Each named move below is a turn or a mirror, shown by a few rows before and after it. Which moves, in which order, take the first row of each later pair to the second? The first pair is answered.
move q238:
[-40  -2   9  10   4  -6 -15  12  -3  17  -6  -7  19 -18  22  24  -8 -13
  10 -16  11 -14   6  -5]  ->  [ 20  -5 -41 -11  -9  23  -7  -7  -1 -14  -4   9  -2   0   9  11  -1  15
  33   6 -12   2  -2  16]
[ 21 -10 -24  -6  -4  15 -17  -4 -15 -31 -12  20   1  14 -19  -8  -2  26
  15   8 -13  18 -17   3]  ->  [-38 -10  30  14  10 -18 -25  15 -15  -3 -15   2  18  -2  -2   3 -10  -4
 -10 -18  13   2 -11 -16]
[-17   2  33  18   5  -5  -4  31  25   3 -13  -3   3 -12  10  29  -9 -11
 -25  12  28  19 -17  -7]  ->  [ 34   1 -12   0  -7  23   4  13  26 -21 -10  10 -15   3  -4  21  -6  14
  -3  34   8  32 -23   9]
[ -1  14  -3 -17  -2 -25  10 -11 -17  10  -2  -7  13  34  -2   0  12 -23
   4  30 -15 -14  15   9]  ->  [ -5  14  -3 -17  -2 -28   9  -9 -17  12  -4 -10  15  35  -2  -3  12 -21
   3  27 -12 -15  16   7]
move q490:
[-11 -11   7  15   7   4   5  -3   6  -1 -13   6 -20  -4   5   8   0   6
 -16 -14   1   3   7 -13]  ->  [-10   6   3  -6   8 -10   6 -11 -10  -2  -7  -8   2  22   6   1  -3  -2
 -11  19  -5 -10  13  10]
[-26 -13  -4 -10  -3  -8  -5  -6   3  -5  12  -2   6 -17  28  -8   7 -14
  10 -21  -5   1  -8  -7]  ->  [-27  -6  -7 -18  -3 -12  -3 -10   0  -6  14  -6  17  -7  28  -9   6 -18
  11 -11  -4  -6  -7   1]
[  2  12 -20 -20  -5   3 -14  -3 -12  -7   0   5  21  -1  -8   2 -10 -13
  16  18 -18  -4   8  13]  ->  [  3  -6 -16   1  -6  15 -16   6   7  -8  -6  18  -1 -27  -8   7  -7  -3
  11 -19 -13   8   3 -12]
move q326:
[  7 -19   2  16   5   4  25 -15   2 -18 -14  12 -22  13 -24  13   0  -5
  -8   8  22   5  15  -2]  ->  [ 30  -3 -32  -9   0  19   3  12   1 -11   5   0   1  -9  -4 -16   2  21
   2  15   7  19 -10  13]
[ -7   9  -5  -8   9  -1  -3  -7 -12   0   0  -6  10  10   4 -12  -5   0
   6  18  -7  -8  -4  11]  ->  [ -9   1   3   0  10  -3   3 -19  -9  -8  -7   1  -3  18  -3   1  -6  -8
   4  16  -2 -10   4   5]
[ 19 -16 -12   9   2   8   1  -5   9  -6  -2  13 -15  -4  -5   7   8  16
   3  -9  -7  10  -6  -7]  ->  [  5   3 -11  -5   8  -3 -14  16  -2  13  10 -10  16 -12  12 -10   3  11
   1   0  -5   5 -15   3]
[-18  -1  16   6   7 -12   6 -10  -7   0  -4  -5   8  15  -4   9   1 -12
   0   4  -2  -4  10   7]  ->  [ 11 -11  -7   5   1   8   8 -15   1 -15  -7   8 -14   9 -10   6   4   5
   7  -1 -11  11   4   3]
move q973:
[  5   5   6   0 -14  -2   2   8  -2 -21  -1  -5  -4  10  -1   1   0  -4
  -6   8  -4 -13  -6  -4]  ->  [  3   7   5  -4 -15  -3   0  11  -6 -18   1  -8  -1   8   3  -2   0  -6
  -8   9  -3 -15  -8  -4]
[-22  14   3 -15   8  -6 -19   6  -6   7   5  -1  28  -7  24  -7   8   9
  -2  10  -7  -6   1  -1]  ->  [-34   2  21   4  11  -8 -12   0   2   6  -4   9  11 -12  14  10  10   0
 -10  -9   4  -9   8 -17]
[ 11  15 -29 -25  -1  -7 -22   4  -8   9  17 -16  11  15   7 -14  -1   3
  -8  29   3  -8 -16  22]  ->  [-21  11   2  -6   5 -22 -27  16  -2  24  15 -20  15  -2  14  -2  -5 -11
 -26   3  20 -11 -15   2]
Now pairs of rows:
Between the rows of a pair lie two moves.
[ 20 -10  -5  -7  -5  12  20 -24 -11 -17  -3  10 -19  29 -16  -1  11   5
   1  12  -9   4  11  10]  ->  [-23   8  20  -9   3 -13  -6  15 -21  18   6 -21  24   4  15 -14   3  -6
 -17   2   5  -7   2   8] -> q326 then q238
[-12  11   7  14   6 -24  -1   4  -2   7   5  13  -6 -13  -8 -10  -3 -17
 -25 -22  12   7   1 -24]  ->  [ 25  19 -27  -9  -1  -7   8 -13  -9 -13   8  19 -11   5 -16 -22  -3  -2
  -5   8  -7  12  -1  -1] -> q238 then q490
[ 23 -13 -16   3   5   8 -26  -2  31 -13  10  30 -20 -34 -10 -12   9  34
 -12 -34 -10  14  -6  19]  ->  [-24  18  24 -15  20 -39 -27   1  -1  13  15  -5  31  -5   4 -15   1  -8
 -24  -2   3 -21   9  40] -> q490 then q238
[  3  -4   0 -10  -8  14   3 -12  -2  -6  -7 -20  -4  21 -12   3   6  10
  13  21 -10   1   7  18]  ->  [ 10  -6  -9  -6 -10  23  -5  -3   6  -5  -4 -16  -7   1  -5  -4   7  22
  13   8 -13  13  -3  13] -> q490 then q973
[  3  -6   7   3   4  -6  13 -14 -27   2  -1   3  -6  37 -11  18  -1 -31
  -3   6  -5 -11  26   5]  ->  [ -3   7   2 -10   6 -13   2  -1 -34  15   8 -10  13  32   1   5  -4 -29
  -3  13  -8 -13  19  14] -> q973 then q973
[  4 -16 -10  13 -12  22   1  -3   9 -16  -6   7 -19  -8 -10 -10  -2  13
   6 -11   4  14  -2 -12]  ->  [-22  -7   7  14  -8   8 -11  15   6   0  -1  -9   3 -21   6 -11  -5   2
  -4 -17  13  10  -5 -18] -> q326 then q973
[  8  -6  -9   8   0  15 -11  11  10   7   2   7  -8 -18  10 -15   3  13
  -5 -13  -2   7  -6  -4]  ->  [-14  -5  11  13   4  -2 -11  12   6  15   2  -1  -1 -15  12  -7   0  -1
 -14 -17   8  -3  -1  -6] -> q238 then q326
[-22   8  10  -5   2 -20   0  -2  -5   5   5  -8  12  16  -2   7  -6 -14
  -8  11   6 -11   1  12]  ->  [ 12 -11 -14   3  -8   9   7 -13  10 -13  -2  16 -20   8 -16  11  -2   7
   1   0  -3   5  -1   2] -> q973 then q326
[-12  -4   8   8   3   7   0   6   0   5  -4  -1  -1  -4   2   2  -2  -6
  -3 -10  13  -2   1  -7]  ->  [  0   6  -7  -7   0   8  -5  10  -5   5   2  -5  12  -2   7 -12  -1   2
   2   4   4  -2  -6   5] -> q238 then q326
[ 17   7 -20 -12 -14  28 -13  10   7   4   3  10  -2 -20   5 -14  10  22
  -4  -6  -7  14 -22  -3]  ->  [-14  26   4 -19  -6  -3 -13  13  -9  20   7 -11  30  -5  11 -15   5  -4
 -11  12   1  -9 -11   5] -> q238 then q490
[-16  -1  14  10   1   2   0   3   3   7  -6   2  -1 -11  -7   2   2  -6
  -3 -14   4  -4   3 -10]  ->  [-13   4  13   3   1  -3   5  -9  -4   5  -8   1   2   5 -10   5   2 -14
   1   0   2 -11  12  -1] -> q490 then q973
[ -1  -2  14   9  -4 -10  14   4   5   0   7  11 -21  -3   2  -3   8   0
 -14  -8   2   4   2 -12]  ->  [ -7   9  10  -1  -3 -16   3  16  -1   7  14   0  -4 -12  10 -15   6   2
 -15  -4   0   4  -6  -5] -> q326 then q326
[ 15 -10  -3  26  -6  14   4  -1  10  -4 -11  12 -21 -11  -6  11   8   6
   7 -19   6  11  -4 -21]  ->  [  2  23  -5  -7  -2  -7 -14  19 -11  16   6 -23  26  -5  17 -13   2   2
   8  11   2  -3  -9   7] -> q973 then q326
[-21  -7  15   0  13  -7   1  -2   2 -13 -15   9  15  14 -15  29  -5 -18
  -3 -13  20 -14   9   2]  ->  [ 16   8 -26 -27   5  12  -9   9  -3 -19  -2   3  25   8  -7   2   0  10
  12   8   2   0  -5  24] -> q238 then q326
[-15   3  13   1  13  -9 -15   8  11   7  -8  -3   0 -17   8   1   4   9
 -18 -11  -2  14 -12  -6]  ->  [ -6  13   6 -15  12 -17  -1 -18  -3  -2  -8  -3   4  17  -1   3   3  -1
 -10  25 -10   2   0  15] -> q973 then q490
[-15   3  14   5   0 -14   7  -3  -6  10  -6  -6   4  19   3  -6  -4 -21
  -2  19  14 -17   7   5]  ->  [ 19 -12 -13  11 -10  17   9  -7   9  -8 -12  13 -26   5  -4  -7   1   5
   8   5   3   4  -2  -3] -> q490 then q238
[-13   9   4 -35  14 -11   0   3 -15  22   4 -16  23   0  21  -9 -13  -2
   3   8   8 -28   9  11]  ->  [  5 -27   4  -3   6  14  10  -5  12   2 -11  17 -29 -21   4   9  -7  13
   1 -34  10  -8   6 -19] -> q490 then q973
[  1   8  11   3   8  -5  -9   5 -10  32  15  -2   8 -16  -4   0  11  -2
   2  12  -1  -2 -10  13]  ->  [ -1   8  16   5   9  -9   0  -6 -11  26   9   1   1  -3 -13   8  10 -12
   3  17   3  -8  -2  14] -> q238 then q326
[-28  -8  25  20  17 -15  -1   2   8   8   0 -10   0  -1   5  15  -1   2
 -12 -12   4  -2   6 -15]  ->  [ -2  -6  10   8  16  -8  17 -25  -1  -8  -3  -1  -9  30 -12  16   1   3
   2  15  -7  -6  16   2] -> q973 then q490
[ 20 -29  15  22  -2  21  14  -9  12 -16 -22  32 -23  -5 -23  11  -7  10
   2  -4  15  15 -12  -9]  ->  [  0  -5  13   0   1   7 -18  37   2  17  -2  -3  28 -36  12 -20 -13  16
  -6  -2  16  14 -34  -1] -> q326 then q238
